86, 159, 114, 82, 99, 124, 135, 133, 102, 78, 132, 89, 93, 113
92, 69, 107, 119, 128, 78, 89, 93, 74, 82, 94, 106, 133, 77
124, 79, 93, 112, 93, 102, 87, 86, 122, 137, 86, 114, 96, 111
127, 89, 93, 109, 89, 108, 91, 89, 129, 141, 89, 113, 89, 117
109, 69, 103, 120, 116, 88, 87, 89, 96, 109, 90, 113, 121, 92
127, 85, 93, 110, 89, 107, 89, 87, 128, 142, 87, 114, 90, 116
->
113, 86, 159, 114, 82, 99, 124, 135, 133, 102, 78, 132, 89, 93
77, 92, 69, 107, 119, 128, 78, 89, 93, 74, 82, 94, 106, 133
111, 124, 79, 93, 112, 93, 102, 87, 86, 122, 137, 86, 114, 96
117, 127, 89, 93, 109, 89, 108, 91, 89, 129, 141, 89, 113, 89
92, 109, 69, 103, 120, 116, 88, 87, 89, 96, 109, 90, 113, 121
116, 127, 85, 93, 110, 89, 107, 89, 87, 128, 142, 87, 114, 90

91, 84, 62, 97, 124, 89, 41, 145, 99, 162
86, 137, 125, 133, 73, 105, 49, 105, 117, 80
89, 123, 48, 126, 65, 88, 133, 110, 86, 133
->
162, 91, 84, 62, 97, 124, 89, 41, 145, 99
80, 86, 137, 125, 133, 73, 105, 49, 105, 117
133, 89, 123, 48, 126, 65, 88, 133, 110, 86

114, 117, 35, 115, 108, 117, 71, 136
110, 118, 92, 152, 121, 117, 162, 54
89, 85, 117, 63, 76, 57, 111, 135
94, 96, 106, 90, 98, 92, 101, 108
121, 125, 58, 140, 116, 125, 104, 88
102, 101, 111, 144, 114, 130, 134, 40
140, 128, 106, 124, 83, 76, 112, 37
90, 78, 145, 87, 80, 98, 147, 89
->
136, 114, 117, 35, 115, 108, 117, 71
54, 110, 118, 92, 152, 121, 117, 162
135, 89, 85, 117, 63, 76, 57, 111
108, 94, 96, 106, 90, 98, 92, 101
88, 121, 125, 58, 140, 116, 125, 104
40, 102, 101, 111, 144, 114, 130, 134
37, 140, 128, 106, 124, 83, 76, 112
89, 90, 78, 145, 87, 80, 98, 147

95, 50, 29, 92, 113, 131, 136, 117, 157, 84
96, 34, 38, 55, 100, 142, 142, 104, 161, 65
65, 93, 96, 86, 141, 124, 119, 160, 169, 121
71, 136, 96, 99, 149, 126, 101, 166, 167, 124
->
84, 95, 50, 29, 92, 113, 131, 136, 117, 157
65, 96, 34, 38, 55, 100, 142, 142, 104, 161
121, 65, 93, 96, 86, 141, 124, 119, 160, 169
124, 71, 136, 96, 99, 149, 126, 101, 166, 167

103, 131, 50, 114
89, 158, 81, 83
->
114, 103, 131, 50
83, 89, 158, 81

65, 110, 91, 83, 109, 91, 165, 131, 58, 29, 102
97, 103, 104, 101, 104, 97, 104, 90, 96, 101, 102
92, 109, 115, 104, 114, 90, 110, 67, 89, 104, 105
61, 111, 89, 82, 109, 91, 170, 134, 55, 23, 102
->
102, 65, 110, 91, 83, 109, 91, 165, 131, 58, 29
102, 97, 103, 104, 101, 104, 97, 104, 90, 96, 101
105, 92, 109, 115, 104, 114, 90, 110, 67, 89, 104
102, 61, 111, 89, 82, 109, 91, 170, 134, 55, 23
---
35, 85
88, 118
103, 75
->
103, 75
88, 118
35, 85

86, 111, 102, 110, 99, 103, 117, 117, 94, 98, 104, 83
94, 70, 97, 103, 84, 78, 95, 80, 95, 99, 104, 77
119, 115, 103, 106, 92, 84, 79, 117, 101, 90, 95, 144
130, 65, 148, 121, 110, 124, 136, 134, 89, 170, 137, 97
108, 108, 104, 76, 93, 119, 81, 112, 91, 88, 100, 98
99, 93, 88, 89, 72, 105, 101, 79, 109, 126, 98, 86
107, 96, 103, 98, 97, 115, 88, 90, 93, 116, 112, 101
102, 84, 101, 86, 88, 94, 87, 95, 92, 93, 101, 87
->
102, 84, 101, 86, 88, 94, 87, 95, 92, 93, 101, 87
107, 96, 103, 98, 97, 115, 88, 90, 93, 116, 112, 101
99, 93, 88, 89, 72, 105, 101, 79, 109, 126, 98, 86
108, 108, 104, 76, 93, 119, 81, 112, 91, 88, 100, 98
130, 65, 148, 121, 110, 124, 136, 134, 89, 170, 137, 97
119, 115, 103, 106, 92, 84, 79, 117, 101, 90, 95, 144
94, 70, 97, 103, 84, 78, 95, 80, 95, 99, 104, 77
86, 111, 102, 110, 99, 103, 117, 117, 94, 98, 104, 83

102, 113, 83, 91, 103, 73, 91
96, 87, 120, 110, 97, 127, 114
96, 87, 117, 111, 98, 125, 109
96, 87, 119, 110, 97, 126, 113
109, 89, 116, 110, 92, 154, 100
91, 111, 84, 90, 109, 47, 100
90, 109, 84, 88, 106, 41, 99
111, 92, 117, 112, 94, 161, 101
95, 99, 75, 74, 110, 47, 85
105, 101, 124, 125, 91, 150, 115
105, 101, 125, 125, 91, 151, 115
->
105, 101, 125, 125, 91, 151, 115
105, 101, 124, 125, 91, 150, 115
95, 99, 75, 74, 110, 47, 85
111, 92, 117, 112, 94, 161, 101
90, 109, 84, 88, 106, 41, 99
91, 111, 84, 90, 109, 47, 100
109, 89, 116, 110, 92, 154, 100
96, 87, 119, 110, 97, 126, 113
96, 87, 117, 111, 98, 125, 109
96, 87, 120, 110, 97, 127, 114
102, 113, 83, 91, 103, 73, 91

125, 113, 83, 88
43, 121, 105, 115
161, 88, 130, 123
162, 99, 124, 119
112, 92, 129, 120
->
112, 92, 129, 120
162, 99, 124, 119
161, 88, 130, 123
43, 121, 105, 115
125, 113, 83, 88

128, 54, 90, 144, 113, 25
84, 122, 111, 77, 145, 129
68, 124, 110, 159, 102, 77
94, 115, 101, 105, 123, 128
64, 103, 110, 82, 125, 85
74, 82, 121, 101, 115, 65
94, 129, 101, 125, 128, 96
151, 23, 25, 100, 90, 88
97, 125, 112, 91, 74, 113
136, 71, 65, 80, 134, 71
80, 87, 115, 62, 134, 127
->
80, 87, 115, 62, 134, 127
136, 71, 65, 80, 134, 71
97, 125, 112, 91, 74, 113
151, 23, 25, 100, 90, 88
94, 129, 101, 125, 128, 96
74, 82, 121, 101, 115, 65
64, 103, 110, 82, 125, 85
94, 115, 101, 105, 123, 128
68, 124, 110, 159, 102, 77
84, 122, 111, 77, 145, 129
128, 54, 90, 144, 113, 25

101, 99, 100, 101, 100, 99, 101, 100, 102, 100, 101, 100, 100, 100, 100
104, 95, 127, 106, 140, 43, 138, 60, 72, 132, 121, 100, 86, 145, 109
98, 99, 100, 103, 104, 103, 102, 99, 102, 100, 102, 99, 107, 99, 109
102, 99, 102, 103, 98, 100, 102, 99, 104, 99, 100, 102, 99, 100, 100
101, 100, 100, 101, 100, 99, 101, 100, 102, 100, 101, 100, 100, 100, 100
127, 143, 100, 141, 157, 94, 107, 133, 116, 102, 53, 46, 75, 68, 97
->
127, 143, 100, 141, 157, 94, 107, 133, 116, 102, 53, 46, 75, 68, 97
101, 100, 100, 101, 100, 99, 101, 100, 102, 100, 101, 100, 100, 100, 100
102, 99, 102, 103, 98, 100, 102, 99, 104, 99, 100, 102, 99, 100, 100
98, 99, 100, 103, 104, 103, 102, 99, 102, 100, 102, 99, 107, 99, 109
104, 95, 127, 106, 140, 43, 138, 60, 72, 132, 121, 100, 86, 145, 109
101, 99, 100, 101, 100, 99, 101, 100, 102, 100, 101, 100, 100, 100, 100

104, 75, 126, 101, 75, 56, 52, 138, 136, 81, 124, 101, 88, 133
119, 88, 119, 113, 137, 62, 136, 129, 131, 91, 112, 38, 127, 60
137, 101, 77, 26, 112, 94, 149, 135, 116, 81, 108, 72, 66, 82
->
137, 101, 77, 26, 112, 94, 149, 135, 116, 81, 108, 72, 66, 82
119, 88, 119, 113, 137, 62, 136, 129, 131, 91, 112, 38, 127, 60
104, 75, 126, 101, 75, 56, 52, 138, 136, 81, 124, 101, 88, 133

71, 101, 94, 153, 90
68, 130, 67, 63, 74
71, 106, 81, 155, 79
69, 115, 73, 142, 76
128, 97, 111, 49, 113
130, 105, 107, 52, 109
72, 113, 73, 143, 75
->
72, 113, 73, 143, 75
130, 105, 107, 52, 109
128, 97, 111, 49, 113
69, 115, 73, 142, 76
71, 106, 81, 155, 79
68, 130, 67, 63, 74
71, 101, 94, 153, 90
